A hidden rule labels the rows of this table. It goes by one to three of the table's principal directions, not those with the most spread.
[ 0.5  0.8 -1.3  0.5  0.8 -0.2  0.4 -0.5 -1.9 -2.9  0.  -1.6  1.5 -1.4
  0.6 -0.8  0.4  0.2 -0.8  0.3 -4.7  0.7  2.2  1.2  0.1  0.6  1.5 -0.4] S
[ 0.7  0.3  0.4  0.  -0.2 -0.1  0.  -0.1  0.7  1.2 -0.2  1.3 -1.5  0.1
 -0.8 -1.3  0.1 -0.1 -0.7  0.3  0.9  0.7 -2.4  0.1  0.8  1.  -1.1  1.3] S
[ 1.1 -0.1 -1.9  1.  -1.1 -0.5  0.7 -1.4  1.4 -0.2  2.3  0.3  0.3 -0.9
 -0.5 -0.2  0.1  0.8 -1.9  2.2 -1.  -0.7  0.7 -1.3  0.5 -2.2 -0.6 -1.8] S
[-0.5 -1.  -1.9  0.3 -2.5 -2.   1.9 -1.9  4.2  3.   1.7  1.1 -0.8  0.9
 -3.  -0.3 -1.9  2.2 -1.6  1.7  5.2 -2.2 -2.8 -3.9  1.3 -4.1 -1.4 -2.3] P
[ 0.2  0.2  0.3  0.3 -0.7  0.1 -0.2 -1.5 -0.8 -1.8  0.7 -0.9  0.5 -1.4
  0.2  1.6  1.9 -0.1 -0.7  1.7 -3.5 -0.4  1.7  0.2 -0.7  0.3 -0.6 -1.4] S
[-1.3  0.3  1.8 -1.5  0.6 -1.   0.2  1.  -0.5  0.8 -1.5 -0.6 -0.5  1.3
  0.4 -0.1 -1.5 -0.2  1.4 -2.4  3.9  0.3 -2.2 -0.8 -0.2 -0.7 -0.6  0.3] S
[-0.4 -0.7  0.6  0.  -0.8 -0.7  0.1  1.1  1.2  2.3  0.9  1.5 -0.3  0.7
 -0.2 -0.1 -0.7 -0.1  0.4 -0.3  3.6  0.1 -1.6 -1.1  0.8 -1.2 -1.5  0.7] S
[ 0.1 -0.4  0.2  0.  -0.5  0.3 -0.7  0.1 -0.3  0.2  0.5  0.6 -0.3 -1.
  0.2  0.3  0.7 -0.6 -0.4  0.9 -1.4  0.2  0.7  0.7  0.   0.5 -0.8  0.8] S
[ 0.9  0.3  0.5 -0.2  0.5  0.7 -0.8  0.5 -0.9 -0.5 -0.2  0.2 -0.1  0.
  1.  -0.4  0.7 -0.7  0.2 -0.3 -1.1  1.2  0.   1.1 -0.3  1.6 -0.3  1.1] S
[ 0.  -1.4  1.5  0.2 -0.6  0.9 -1.5  1.1 -0.5  0.8  0.2  1.1  1.1  0.1
  0.9  1.4  1.8 -0.7  1.3  0.3 -0.4  0.9  0.7  1.2 -0.6  2.4 -0.9  1.9] T
[-1.   1.9 -0.1 -0.4  1.3 -0.9  1.4 -0.6 -0.7 -1.5 -1.4 -1.8 -1.1 -0.3
 -0.5 -0.7 -1.5  0.  -0.4 -1.2 -0.1 -1.  -0.4 -0.5  0.2 -1.7  1.3 -1.8] S
[-0.5 -0.9  0.3  0.6 -0.6  0.3 -0.3  1.   0.4  1.2  0.6  1.1  0.4  0.2
 -0.1  0.9  0.5 -0.5  0.9  0.1  0.9 -0.3  0.8  0.2  0.4  0.1 -0.1  0.6] S
[ 0.2 -0.5 -0.3  0.2 -0.3 -0.2 -0.3 -0.4 -1.3 -1.2  0.3 -1.   2.  -0.5
  0.7  1.2  1.3  0.1  0.6  0.3 -2.3  0.9  2.2  0.4 -0.1  0.8  0.6 -0.5] E
[-0.5 -0.4  0.3 -0.5 -0.2 -0.2  0.1  0.1  0.8  1.4 -0.8  0.4 -0.4  1.2
 -0.6 -0.1 -0.7  0.4  0.6 -0.8  2.8 -0.1 -1.6 -0.7  0.   0.1  0.   0.4] C
[ 1.2  1.1 -0.7  0.3 -0.8 -1.   1.3 -1.6  2.3  1.2  1.3  0.8 -2.4  0.
 -1.5 -1.4 -0.9  0.6 -2.1  1.3  2.3 -0.5 -3.1 -2.2  1.2 -2.6 -1.6 -1.6] S
[-1.1 -1.5  1.1 -0.7 -1.   0.6 -1.5  0.  -1.2 -0.9 -0.1 -0.8  2.1  0.1
  1.2  3.5  2.1 -0.4  1.8  0.3 -1.2 -0.6  2.8  0.4 -1.9  1.2 -0.5 -0.6] S
[-1.9 -1.3  1.8 -1.3 -0.1  0.8 -1.2  0.6 -0.4  0.5 -1.5 -0.6  0.3  1.
  0.8  2.6  0.2 -0.4  2.2 -1.1  1.8 -1.1  0.9  0.1 -2.   0.6 -0.1  0.1] P
[ 1.5  0.9 -1.  -0.5  0.2  0.2  0.6 -1.3  1.6  0.2 -0.6  0.2 -1.4  1.5
 -1.1 -1.9 -0.8  1.  -1.3 -0.1  1.7 -0.2 -3.2 -1.2 -0.2  0.3 -0.2 -0.4] C
[-1.9 -0.5  1.8 -0.4  1.3  1.5 -1.4  2.1 -2.4 -0.9 -2.  -0.6  0.9  0.2
  1.5  1.9  0.9 -1.6  2.8 -1.9 -1.4 -0.1  2.9  2.6 -1.3  2.5  1.7  1.6] S
[ 1.3  1.2 -0.6 -0.1  0.1 -0.3 -0.2 -0.9 -1.8 -2.3  1.1 -0.8 -0.1 -2.2
  1.1 -0.5  1.1 -0.7 -1.6  1.3 -4.6  1.1  1.5  0.9  0.3 -0.1 -0.8 -0.6] S
[-0.2  0.7 -0.9 -0.7 -0.3 -0.7  0.9 -0.3  1.5  0.8  0.5  0.3 -1.7  0.7
 -0.7 -0.7 -1.6  0.1 -0.8 -0.2  3.  -1.5 -1.6 -1.8  0.2 -2.8 -0.8 -1.5] S
[-0.4 -0.4  1.4 -0.1 -0.9  0.2 -0.8 -0.6 -1.1 -1.   0.4 -0.5  0.9 -0.7
  0.5  2.9  2.5 -0.7  0.8  0.9 -1.9 -0.2  1.7  0.3 -0.8  1.  -1.  -0.9] S
[-1.4  0.1  0.4 -0.3 -0.2 -1.9  1.6 -0.7  1.5  1.5 -1.  -0.4 -0.6  0.9
 -1.8 -0.6 -2.   1.3  0.  -0.9  4.1 -0.7 -3.  -2.1  0.8 -1.8  0.  -0.8] S
[ 1.1  2.3 -0.6 -0.2  0.6 -1.8  1.8 -2.1 -0.1 -1.4 -0.6 -1.5 -0.7 -0.1
 -1.2 -2.1 -0.7  1.2 -1.7 -0.2 -0.3  1.  -3.1 -1.4  1.1 -0.6  0.2 -1.7] S
[ 1.2  0.7 -1.2  0.5  0.7  0.   0.4 -0.6 -0.6 -1.3  0.3 -0.5  0.2 -1.1
  0.1 -1.7 -0.3  0.4 -1.4  0.6 -3.   0.9  0.5  0.8  0.4  0.3  0.8  0.2] S
[-0.5 -0.1 -0.5  0.5  0.4  0.7  0.1  0.3  0.5 -0.1  0.1  0.  -0.3  0.
  0.   0.4 -0.4 -0.2  0.2  0.  -0.1 -1.3  1.4  0.2 -0.4 -0.8  1.1 -0.5] C
[-0.6  0.7  0.7 -1.1  0.9  0.1  0.2 -0.9 -0.4 -1.  -2.4 -1.7 -0.2  1.1
 -0.3  0.2 -0.5  0.7  0.6 -1.4  0.6 -0.5 -1.2 -0.3 -1.2  0.9  1.  -0.7] S
[-1.5  0.3  1.7 -0.7  1.4 -0.5  0.1  1.4 -1.1  0.5 -2.1 -0.8 -0.3  0.6
  0.4 -0.1 -1.2 -0.4  1.8 -2.4  2.   0.7 -0.7  0.5  0.2  0.3  1.1  1. ] E
[-0.8 -0.3  1.5 -0.8 -0.3 -0.4 -0.4  0.4 -0.2  0.8 -0.6  0.1 -0.1  0.5
  0.2  0.7  0.1 -0.3  1.  -0.7  1.8  0.3 -1.1 -0.3 -0.2  0.4 -1.1  0.4] S
[-0.4 -1.3  0.   0.4 -1.   0.8 -0.8  0.2  0.4  0.2  1.5  0.3  0.8 -0.3
  0.9  2.4  0.9 -0.4  0.5  1.1 -0.3 -1.2  2.7 -0.2 -0.9 -1.1 -0.5 -0.9] C
[-0.3  0.8  0.6  0.5  1.2  0.2  0.4  1.2 -0.4 -0.4 -0.5 -0.1 -0.3  0.1
  0.4 -0.7 -0.6 -0.5  0.4 -1.1  0.2 -0.1  0.   0.6  0.2 -0.2  0.9  0.4] S
[-0.1  0.3  1.2  0.   1.4  0.9 -0.6  1.1 -1.2 -0.5 -1.7 -0.2  0.   0.2
  0.5 -0.6  0.2 -0.5  1.  -1.3 -1.   1.  -0.1  1.8 -0.4  2.5  1.2  2. ] S
[ 0.4  0.5 -0.4  0.   0.3  0.4 -0.4  0.4 -1.3 -1.5  0.2 -0.2  0.5 -0.6
  0.8 -0.1  0.8 -0.7 -0.2  0.1 -2.6  0.3  1.5  1.1 -0.2  0.8  0.2  0.2] T
[ 0.8  0.4 -0.9  0.4  0.9  0.8  0.   1.   0.2 -0.1  0.4  0.7 -0.8 -0.2
  0.5 -1.6 -0.9 -0.4 -0.7 -0.1 -0.6  0.   0.4  0.8  0.2 -0.3  0.6  0.9] S
[ 1.4  0.6 -1.4  0.4 -0.7 -1.2  1.1 -1.2  1.8  1.4  1.3  1.  -1.6 -0.6
 -1.4 -2.4 -1.2  0.9 -2.4  1.4  1.   0.6 -2.6 -1.4  1.8 -1.8 -1.1 -0.2] E
[ 1.8 -0.1 -0.3 -0.6  0.2  1.  -1.2  0.2 -0.6 -0.3  0.2  0.6  0.   0.1
  1.1 -0.9  0.7 -0.3 -0.5  0.3 -1.4  1.5 -0.2  1.  -0.6  1.9 -0.7  1.5] P
[-1.3 -1.3  0.6 -0.2 -1.1  0.4 -0.5  0.4  1.4  1.8  0.1  1.2 -0.5  0.6
 -0.7  1.4  0.  -0.1  0.7  0.4  2.3 -1.7 -0.1 -0.5 -0.5 -0.3 -0.9  0.3] S
[-0.3  0.5 -0.3  0.5  1.5  0.4  0.7  1.7  0.7  0.8 -0.6  0.4 -0.8  1.1
  0.  -1.6 -2.2 -0.1  0.5 -1.8  2.6 -0.5 -0.7  0.   0.5 -1.2  1.6  0.6] S
[-1.  -1.1 -0.6  0.5 -1.1  0.2  0.3 -0.1  1.8  0.9  0.6  0.7  0.5  0.8
 -1.1  1.2  0.   0.6  0.2  0.6  1.7 -2.3  0.3 -1.  -0.5 -1.  -0.1 -0.8] T
[-0.7 -0.2  0.7  0.1  0.6  1.  -0.2  0.   0.2 -0.4 -1.1 -0.5  0.2  0.7
  0.   0.8  0.1  0.2  0.8 -0.5  0.1 -1.1  0.4  0.3 -1.3  0.7  1.  -0.1] T
[ 0.8  0.1 -1.   0.  -1.1 -0.5  0.3 -1.1  0.8  0.4  1.1  0.4 -0.3 -0.1
 -0.6  0.   0.4  0.3 -0.9  1.1  0.3  0.  -0.5 -1.1  0.6 -0.9 -0.9 -1.1] C
[ 0.3 -0.2  0.8  0.   0.5  1.5 -1.2  0.4 -0.8 -0.8  0.1 -0.2  0.  -0.4
  1.4  1.2  0.9 -0.8  0.5  0.2 -1.8 -0.1  1.9  1.1 -1.3  0.7  0.1  0.2] C
[-0.6 -0.4 -0.4 -0.2 -0.6 -0.1  0.1 -1.1  0.1 -1.   0.1 -1.2  1.1  0.1
 -0.1  1.6  0.4  0.6  0.1  0.5 -0.6 -1.2  1.3 -0.8 -1.  -0.7  0.3 -1.9] S
[-0.2 -0.5  0.2 -0.6  0.2  1.1 -0.7  0.3  0.5  0.5 -1.1  0.1  0.1  1.8
  0.1  0.7  0.1  0.1  1.3 -1.1  1.9 -0.5 -0.3 -0.1 -1.1  1.2  0.7  0.2] C
[-1.2  0.7  0.  -0.6  1.8 -0.3  1.   1.   0.3 -0.2 -1.6 -1.4 -0.1  1.9
  0.3 -0.7 -2.8  0.5  1.1 -2.9  3.6 -1.1 -0.9 -1.  -0.6 -2.   1.9 -0.9] S
[ 1.8  0.5 -2.   1.1 -0.5 -0.8  1.1 -1.   1.2  0.   1.9  0.6  0.  -0.7
 -0.7 -2.  -0.5  1.  -2.3  1.6 -0.8  0.5 -0.9 -0.9  1.4 -1.5 -0.4 -0.7] S
[-0.5 -0.3  0.2 -0.2 -1.2 -0.9  0.4 -0.4  1.5  1.5  1.2  0.7 -1.1 -0.3
 -0.6  0.5 -0.7  0.1 -0.7  0.9  2.4 -1.1 -1.  -1.7  0.4 -2.6 -1.9 -1.1] S
[-0.5 -0.1  0.1  0.   0.1 -0.7  0.6  1.   0.9  1.8 -0.1  1.  -0.7  0.7
 -0.7 -1.2 -1.4  0.1  0.2 -0.9  3.   0.2 -1.8 -0.6  1.1 -0.8 -0.2  0.9] S
[ 0.7  0.6 -1.7  0.7  0.3  0.1  1.6 -0.9  3.7  1.6  0.4  0.8 -2.4  0.9
 -1.8 -2.7 -3.1  1.6 -2.3  0.5  3.3 -2.  -3.  -2.   0.3 -3.1  0.4 -0.9] S
[-1.1 -1.4  1.3 -0.6 -1.4 -0.1 -1.   0.2  0.2  1.5  0.3  0.8  0.  -0.3
  0.   2.   0.9 -0.5  0.8  0.7  1.  -0.3  0.3 -0.1 -0.4  0.3 -1.8  0.6] S
[-0.6  0.7 -0.1 -0.2  0.4 -0.6  0.8 -0.3 -0.2 -0.6 -0.8 -0.9  0.2  0.6
 -0.5  0.  -0.5  0.3  0.4 -1.   0.8 -0.5 -0.4 -0.6  0.2 -0.5  0.9 -1. ] S
[ 0.  -1.5  0.   0.9 -0.6  1.1 -1.   0.5  0.   0.   1.1  0.6  1.6 -0.5
  0.7  1.6  1.3 -0.1  0.5  1.1 -1.8 -0.3  2.7  0.9 -0.8  0.8  0.1  0.5] S
[ 1.   1.8 -1.5  0.7  2.2 -0.1  1.5 -0.8  0.  -1.6 -1.  -1.7 -0.7 -0.1
 -0.2 -2.6 -2.   1.1 -1.3 -0.8 -1.2  0.3 -0.5  0.   0.4 -1.   2.8 -0.9] C
[ 0.1  1.  -1.4  0.9  0.3 -1.   1.3 -0.4  0.  -0.5  0.6  0.  -0.6 -1.5
 -1.  -1.9 -1.   0.2 -1.7  0.7 -1.8  0.   0.   0.1  1.6 -1.3  0.6 -0.2] S
[ 0.6  0.4 -0.5  0.2  0.4  0.4 -0.2 -0.3 -0.9 -1.2 -0.1 -0.4  0.1 -1.
  0.3 -0.7  0.3 -0.1 -0.8  0.5 -2.8  0.5  0.9  1.1 -0.1  0.9  0.5  0.4] S
[ 0.1 -0.2  0.6 -0.4  0.1  0.4 -1.3  0.6 -2.6 -1.1 -0.3 -0.2  0.8 -1.3
  1.3  0.7  1.8 -1.3  0.7  0.1 -3.7  1.8  2.3  2.2  0.   2.5  0.   1.5] E
[-1.7 -0.6  0.8  0.3  1.   0.3  0.1  1.9  0.4  1.6 -1.2  0.5 -0.6  0.5
 -0.1 -0.3 -1.8 -0.3  1.4 -1.5  2.4 -0.5  0.1  0.6  0.3 -0.4  1.3  1.6] S
[-3.4 -2.9  1.4 -0.3 -1.9  0.  -0.8  2.2  1.3  3.5  0.2  1.7  1.   1.8
 -0.5  3.8  0.1 -0.7  3.4 -1.   5.6 -2.2  1.2 -1.  -0.3 -1.  -0.7  0.4] S
[-0.7  1.1 -0.7  0.2  2.2  0.6  0.7  0.3 -0.7 -1.7 -1.3 -1.9 -0.3  0.
  0.6 -0.5 -1.8  0.1  0.3 -1.5 -0.9 -1.   1.8  0.6 -0.6 -1.4  3.  -1.1] C
[-0.8 -0.1  0.6 -0.3  0.1 -0.4 -0.1  0.5 -0.7  0.2  0.  -0.5 -0.1 -0.3
  0.7  1.1 -0.3 -0.6  0.9 -0.6  0.7  0.1  1.2 -0.1  0.2 -1.2  0.2 -0.5] E
[-0.4 -0.9  0.   0.8 -0.7 -0.4 -0.1  0.7 -0.2  0.5  0.8  0.6  1.4 -0.2
 -0.1  0.8  0.8 -0.1  0.7  0.3 -0.2  0.4  1.1  0.2  0.8  0.2  0.   0.4] S
[ 0.4  0.1 -0.8  0.6  0.  -0.2  0.  -0.1 -1.  -1.   0.7 -0.2  0.6 -1.6
  0.2 -0.6  0.4 -0.1 -1.   1.  -3.3  0.7  1.6  1.   0.6  0.3  0.3  0.4] S
[ 1.4  1.2 -1.2  0.4  1.5  0.6  0.   0.2 -1.7 -2.3 -0.3 -0.9  0.6 -0.8
  0.9 -1.9  0.1 -0.2 -0.8 -0.3 -3.8  1.4  1.2  1.7  0.2  1.3  1.7  0.6] S
[-0.3 -1.5  0.5  0.3 -0.2  1.3 -0.8  2.   2.7  3.9  0.4  2.8 -1.9  1.3
 -0.3 -0.7 -1.7 -0.3  0.5 -0.2  4.7 -0.7 -1.6 -0.1  0.1 -0.6 -0.8  2.5] C
[-2.5 -0.6  1.6 -0.2  0.7 -0.5  0.2  1.7 -0.6  0.7 -1.2 -0.7  0.7  0.6
  0.4  1.2 -1.3 -0.3  2.2 -2.1  2.5 -0.6  0.7  0.  -0.1 -1.1  1.   0.2] S
[-1.  -0.7  2.  -0.7  0.1  0.7 -1.5  0.8 -1.8 -0.4 -0.7 -0.5  0.6 -0.2
  1.4  2.5  1.5 -1.2  1.9 -0.6 -0.9  0.3  2.   1.2 -1.2  1.5 -0.3  0.6] C
[ 0.2  0.3  0.5 -0.4 -0.6 -0.6 -0.2 -0.6 -0.7  0.   0.   0.3 -0.7 -1.2
 -0.4 -0.4  0.8 -0.4 -0.8  0.8 -1.5  1.  -0.8  0.5  0.7  1.1 -1.3  0.8] S
Here are more rows. What is the label of each one?
[-0.3 -1.4  1.2 -0.7 -1.1  0.8 -1.8 -0.6 -1.4 -0.7  0.1 -0.5  1.4 -0.7
  1.2  3.3  2.6 -0.6  1.2  1.1 -2.5  0.3  2.7  0.9 -1.6  1.9 -0.9 -0.1]: C
[-0.8 -0.9  1.6 -0.2  0.   0.9 -0.7  1.1  1.1  1.4 -0.3  0.7 -0.3  1.4
  0.4  1.2 -0.3 -0.2  1.3 -0.7  3.3 -1.1 -0.8 -0.5 -1.2 -0.2 -0.6  0.5]: T
[ 0.9 -0.6 -1.1  0.4  0.4 -0.3  0.6 -0.1  1.4  1.2 -0.2  0.2  0.4  0.8
 -0.6 -2.  -1.8  1.6 -0.5 -0.3  1.8  0.9 -1.6 -0.6  0.6 -0.2  1.1  0.9]: P
[-0.3 -0.1  0.  -0.7 -1.1 -0.7 -0.2 -0.2 -0.1  0.7  1.   0.4 -0.9 -0.9
  0.1  0.7  0.1 -0.7 -0.4  0.8  0.4  0.   0.4 -0.5  0.5 -1.5 -1.7 -0.5]: E
[ 1.2  1.3 -1.2 -0.2  0.7  0.4 -0.2 -0.3 -1.6 -2.2  0.1 -0.5 -0.3 -1.2
  0.6 -1.3  0.6 -0.7 -1.3  0.4 -4.1  0.7  1.1  1.4  0.   1.   0.3  0.1]: S
[-0.2 -1.3  0.2  0.1 -0.4  1.2 -1.4  1.6 -0.5  0.5  0.5  1.1  1.3  0.7
  1.1  1.5  1.4 -1.   1.6 -0.3 -0.1  0.1  2.1  1.1 -0.5  1.5  0.   1.2]: S
[ 0.1  1.1 -1.4 -0.4  0.6 -1.1  1.3 -1.8 -0.7 -2.2 -0.8 -2.5  1.1  0.3
 -0.4 -0.2 -0.5  1.2 -0.3 -0.6 -1.  -0.2  0.3 -1.1 -0.1 -0.9  1.8 -2.6]: C
[-1.5 -0.9  0.5 -0.2 -0.7 -0.7  0.3  0.2  0.7  1.4 -0.1  0.   0.3  0.7
 -0.6  1.4 -0.5  0.3  1.2 -0.5  2.7 -0.8  0.  -1.1  0.2 -1.3  0.  -0.7]: E
[ 0.5 -0.1 -0.8  0.7 -1.1 -1.   0.5 -1.1  0.6  0.6  1.2  0.6 -0.2 -1.3
 -1.  -0.3  0.4  0.4 -1.3  1.7 -1.   0.5 -0.1 -0.5  1.4 -0.7 -0.7 -0.3]: E
[ 2.7  1.1 -1.5  0.6 -0.8 -0.4  0.4 -1.5  0.6 -0.6  1.9  0.9 -0.7 -0.9
 -0.6 -1.9  1.1  0.3 -2.7  2.1 -2.2  1.1 -1.5 -0.4  1.1  0.2 -1.5 -0.4]: S
[ 0.6  0.6 -0.8  0.9  0.   0.2 -0.1  0.4 -0.7 -0.6  1.   1.  -0.7 -2.
 -0.1 -1.3  0.6 -1.  -1.4  1.3 -3.6  0.4  1.2  1.7  1.1  0.6 -0.2  1.2]: S
[ 1.1 -0.4 -0.4  0.4 -0.9 -0.9  0.1 -1.1 -0.1  0.2  0.8  0.1  1.  -0.8
 -0.4 -0.4  0.8  0.8 -0.8  1.2 -1.2  1.7 -0.4 -0.3  0.9  0.7 -0.6  0.2]: E
[-1.  -1.1 -0.5 -0.7 -1.2  0.  -0.5 -0.3 -0.4 -0.6  0.7 -0.8  1.7  0.5
  0.6  2.9  1.  -0.1  1.2  0.2  0.  -1.3  2.7 -0.8 -1.1 -1.  -0.1 -2. ]: C
[ 0.9 -0.3 -0.2  0.4  0.2  0.7 -0.5 -0.3 -0.2 -0.6  0.3 -0.2  0.6 -0.2
  0.6  0.3  0.7  0.2 -0.1  0.5 -1.4  0.5  0.9  0.4 -0.5  0.8  0.4  0. ]: C
[ 1.1 -0.1 -0.4  0.4 -0.9  0.8 -0.9 -1.2 -1.2 -2.4  1.2 -0.5  1.7 -1.
  0.8  2.   3.3 -0.4 -0.3  1.9 -4.7  0.1  2.8  0.8 -1.   1.7 -0.5 -1.2]: S
[-2.5 -1.5  1.   0.5  0.4  0.3  0.5  1.7  2.1  2.5 -1.3  0.5  0.3  2.3
 -0.9  1.  -2.1  0.7  2.4 -2.   5.8 -2.1 -0.7 -1.1 -0.4 -1.3  1.6  0.3]: S
[ 0.2 -0.7  0.8 -0.3 -0.3  1.  -1.2  0.3 -0.1  0.1  0.4  0.4  0.1  0.
  1.   1.3  0.9 -0.6  0.4  0.5 -0.3 -0.1  0.9  0.4 -1.1  0.6 -0.9  0.4]: S
[-0.6  1.2  0.5  0.   0.7 -1.3  1.3  0.1  0.3  0.4 -0.4 -0.4 -1.3 -0.3
 -0.6 -1.4 -1.8  0.2 -0.5 -0.8  1.8  0.  -2.  -0.8  1.1 -1.9 -0.1 -0.4]: S
[ 1.2 -0.1 -1.6  1.6  0.   1.6 -0.4 -0.7  0.3 -1.   1.2  0.5 -0.2 -1.6
  0.   0.   1.1 -0.2 -1.4  2.3 -4.5 -0.6  2.9  1.5 -0.2  0.5  1.2  0. ]: C
